Named moves (each a turn or a mirror), then the moves between two rows, first move first; the first pair answered
mozis (before -> after):
[ 19  -2   9   0  -4  12 -19  -2  -5   2   5  -3  -2   4  -1  -5   6 -19
   4  -1   2  -1]  ->  [ 11   2   1   2  -3  -1 -21  -5   7  -3   4  -6  -2   3   7  -3   9 -13
   9   1  -1  11]
[ -5  -3 -13  26 -13  -7 -10  -7 -12 -13  15  -8  -2   7   0  10  -2 -10
  21   1  -7 -15]  ->  [ -3  -4  -8  24 -13   1 -13  -6 -18  -7  15  -9  -6  11  -1   9  -5  -8
  24   1  -1 -21]
[ 18 -19  25  10  -3   3   5  34  -7   9  29 -17 -13  20 -10   6  -5  -4
  -9  18 -28 -27]  ->  [  6  -9   8  17   0 -22  -1  30   9   0  30 -23 -14  12   3  19  -4   0
   3  25 -38  -2]
tul (before -> after):
[ 20 -42 -26  11  -4  -3  22  -3   9  -8  12 -41 -18 -17   7  13 -11 -34
 -20 -44  18 -48]  ->  [ 18 -38 -20   7  -2  -5  27  -4  11  -8  11 -32 -18 -19   6  13 -13 -33
 -20 -43  20 -52]
[ -8   1   1 -13   4 -11  15  -1  13  16 -17  -2  -4  -7 -12   0 -16  11
 -10   0  12 -19]  ->  [  7 -15 -12  17  -1 -20   2  -1  10   0   0 -16  -1 -14   7 -10  10  -9
   4  -7  -5  19]
[ 21   5  30  33  24  -2   0 -16  26  -8  40 -10 -12  18  14  12  47 -38
   4   4 -25  -7]  ->  [  3  21  45 -14  29   7  19 -21  23  10  11  11 -17  18 -13  20  21 -12
 -16  11  -1 -56]
Lum (before -> after):
[-18  10   8  -9  22 -13  -3  18  24  -2  15  -5   8  -2  28   9   9  17
  29  -2   0   7]  ->  [-25   2  -5 -22  18 -14  20   3  26  18 -12  -6   3  -4  -2  11 -15  27
   9  12  10 -10]
[ -2  32  30 -38  18   5 -52  21   1   7  12 -10  27 -16  28   2  20   9
  -7 -20  -7  30]  ->  [-14  20  15 -61  17  -6 -21   1   5  31 -31  -6  18 -16 -15   9 -14  29
 -32  -7   6  -1]
[ 19  16  -7 -24  -1  10  13   7  20  15 -26   7 -35 -25 -46 -22 -25  18
   3  14  17 -39]  ->  [ 45 -14 -26  19 -11  10   7   3   5  -1  -7  -8 -33 -26 -34 -48   2  -8
  13  12  -1  -4]
[  7 -34   8  14 -10   9  -2   0  -2  22 -18   9   5  23 -26  -8  -8 -11
 -19  -6   0  -4]  ->  [ 14 -27  21  26 -10  13 -23  11  -5  11   0  11  14  23  -6 -12  14 -18
  -7 -14  -5  11]

Each pair is two moves apart.
[-42  25  -3 -28   8   4   3 -10  39 -11 -17  26  10 -14  -4  15 -36   5
   1   9   4   2]  ->  [ -8 -15 -22  30  -2   1  -8 -14  18 -25   3   2  11 -15   9 -14   0 -24
  14   2 -16  47] -> Lum Lum
[-62  37   4 -49  12   9  28  24  33   6  10  16 -11 -21  38  40 -33  17
 -16  43 -14 -10]  ->  [ -3 -40 -42  41 -10  -2  29   4   0 -18  23 -24 -18 -31  34 -14  13 -32
 -14  44 -45  58] -> Lum Lum
[ 19 -37  31  37 -14 -13  -9  19 -42 -39  10  12 -11  24 -60 -21  14 -24
 -26   0  45 -17]  ->  [-11   0  23  41  -2 -50 -32  31  16 -60  32  -1  -2   9  -1  21  27 -20
  11  -1  25  40] -> Lum mozis
[-12  17  27 -48   5  10  16   8  10  17 -30  23   3   2 -15  10 -22  34
  -7  10  20 -51]  ->  [ -5 -27 -35  -2  -7 -33  32 -20  29  11 -45  -8  -7 -16 -23   1 -14  15
  -8  29  -6  21] -> mozis Lum
[-32   9  28 -62  24  17  27  -7  -6  43   7  50  32   6  35  30 -21  15
   6  13  45 -47]  ->  [-30  -7 -15  -5  24 -30   3  -2  30   5  36  15  37 -12  89  36  17 -15
  41  15   7  50] -> mozis tul
[ 22 -29  -3   7 -11  19  12  -1 -36  13  -6   1   5   0 -21 -19   6 -10
 -13  -4   3 -21]  ->  [  6  -5  -8  21   1 -15 -10  11   7 -10  21 -14   9  -9  31  10  25 -19
  23  -7 -18  31] -> Lum mozis
[ 30 -17 -15  28  -6   6   9  -5 -29  -4  16 -11  -2  -5   0 -14  21 -24
  -3  -2   9   8]  ->  [-17   9 -32   2   3 -33  18  -9  22  -3  -7 -11  -8 -14  10  27  -6  -2
   2  11   7  25] -> tul mozis
[-12  22   2   8   0  -9 -12  10  29 -16  17  -9  12  -4  31  16  23  -6
  21  -9  -7  22]  ->  [-16  -7 -23 -11  -7 -11  25 -20  16   8 -34  -3  -8  -5 -27   2 -17   9
 -14   5   5  -3] -> tul Lum
[ 15  -7  -4   3  -7 -12 -18  11   7 -15  30 -11  -9  -1  16   0  17 -22
   5  14 -22  40]  ->  [ 13 -29 -14 -12 -13  -2  14  -9  -4  10  -8  -3 -23   2 -35  -8 -18  -7
 -28  23  -9   4] -> tul Lum
[ 16 -34 -20  26  -1 -18   9 -14   5  -8   3 -21  -2  -5  -9 -13  -5 -23
   1  12 -21  39]  ->  [ 29  -5  26  13   5  15 -19  12 -15 -17  36  -3  14   6  19 -13  15 -27
  17 -10 -12   9] -> mozis Lum
[ 36  -7 -15  23  -7 -48  25  28   6 -11   4 -45 -10  -7 -10   9  22  -4
   4  19  -8  36]  ->  [  7  43  27 -35   2 -34  13  42  16  -4   5 -17  -3  -2  -3  37  -2  26
   6  10  13 -17] -> Lum tul
[-10   7 -34  38   3  -6  38 -16  10  40 -11 -15  -7 -39   7   8  -8 -26
 -25  29 -28  34]  ->  [-28  48   7 -10  17  15  34  -5  13  47 -13  14   0 -29  12  28 -22  -1
 -21  18  -5 -20] -> Lum tul
[ 16  -7   8  31  -6  -3 -32   6  -4 -21  34 -10   2   1  28 -12  26 -25
  16 -18 -16  32]  ->  [-29   5  -1 -29  -1  -9  13 -16  14  20 -30  10 -14   2 -33   8 -40  17
 -19   4  16 -29] -> Lum Lum
[ 18  12  35   5   0  28 -28  17 -21  -5  29   0  16   9  19 -19  25  -5
  10 -27  -1 -16]  ->  [-21  31  12   0   3 -16 -25  15  30 -13  18  -6  13 -10  40  19   8   2
  19 -11 -15  19] -> tul mozis
[  2   0  19  25  23  -6 -24  26  10 -28  22  -2  10 -10  45  -6  35  -4
  24 -13  -9   7]  ->  [  5   2  45  -9  19  22 -11  24 -18  -9  11  22   8   1  15 -13  14   8
   3 -17  14 -46] -> mozis tul
[-59  43  17 -42  15 -29  -8  14  58  -1 -12   9  -3   0  16  49 -15  29
   1  14   7   3]  ->  [-19 -25 -11 -25  -8  -4  33 -24  -6  24 -46   6 -16   4 -64 -12 -30  20
 -45  24  16 -33] -> Lum mozis
[  1 -14 -20  31  -5 -27  -8   0  41 -27  18 -34   5 -15  30  18  26   1
  22  -3 -23  67]  ->  [  7 -50 -40  14 -18 -17  37 -36  17   8 -36 -27 -14 -12 -44  -8 -12  15
 -23  17  -4  27] -> tul Lum
[  1  -5  -4   7  -9 -12   7  -6  10  -6  -3 -18  -3  -9  13   1  13  -2
  10  -4  -3  24]  ->  [-16  12   3 -19  -5  -9  15  -5  18   2 -15  -4  -8  -8   8  11  -1  10
   5  -1   5   4] -> Lum Lum
[ 50   4  41  19  -5  50   2 -22  26   8  18  -3  20  -1 -27 -29  14 -25
  -6 -13 -11  12]  ->  [ 30  23  47  -9   3  50  15 -25  34  22  -4   9  20  -3 -46 -10  -9  -2
 -13  -7   5 -16] -> Lum Lum
[  7 -49 -18  19 -13 -28   7 -17  -8   4 -33 -19  -7  -1 -31  -9   5 -31
  -4  15  -5   1]  ->  [-17  21  46 -25   7 -12 -25  21  13  -2   3   5   8  11  26  28   9 -17
  28  -2   7 -27] -> Lum Lum
[  1 -21 -46  25  -7  -6  23 -12  10  -4 -36   0   7 -19 -20   3 -32  -8
  -3  16  -6  15]  ->  [ 33 -16 -17  49 -11  22 -11   5  -9 -17   6   0  18  -9  16 -16   5 -20
  20  -7 -10  24] -> mozis Lum
[ 12 -26  -9  34   7   0 -28  11   5  14   6   9  -9   7   6  -3   0  -9
  11   8  -2   0]  ->  [-10 -11   0   7  14   3 -16  10  15  20  -6  20 -13   9  -8   8 -25   8
   0  14  13 -24] -> Lum Lum
[-16  21   6 -39   8  -3  12 -10  19   9 -17  10  -2   3 -14  10 -29  13
  -5   8  10 -33]  ->  [ 37 -13  11  15  -2  23 -11  -2 -30  -5  17  -2   5   6  -1 -32  11 -25
   1  -7   1 -15] -> tul mozis
[ 12 -24 -14   6 -14   9  16 -13 -21  14 -25   7  -4   6 -27 -23 -17   5
 -15   6   8 -14]  ->  [ 20 -15 -18  35 -13  -4 -13   0  -4 -14  12  -8   0   0  18 -15  12 -16
  13  -3  -9  31] -> Lum mozis
[  0  34  22 -11  14  30 -43  11   3  -6  34  17  17   8  31 -12  40  13
  11 -23  -6   0]  ->  [-25  45  14 -26  14  10 -35  11  30  -5  25  18  16   9  35   5  28  19
   9 -17  -7   2] -> tul mozis
[ 28 -11  31 -21  -4  55 -24 -12 -54 -22  48  -3   9  15  10 -36  21  -8
  27 -15   7 -55]  ->  [ 33 -22  13   8  -7  41 -35 -11 -51 -38  60 -21   7  12  26 -36  32 -22
  42 -17  -7 -19] -> Lum tul
[  8  -1  28 -11  -6  29   9  15 -12 -32   8  10   9   8  13   2   0  -3
   8  -7   1 -41]  ->  [ 20 -30   0  21  -9  14   7   5 -16 -44   8  -9   6   5  14 -15  17 -19
  11  -8 -16  -9] -> Lum tul
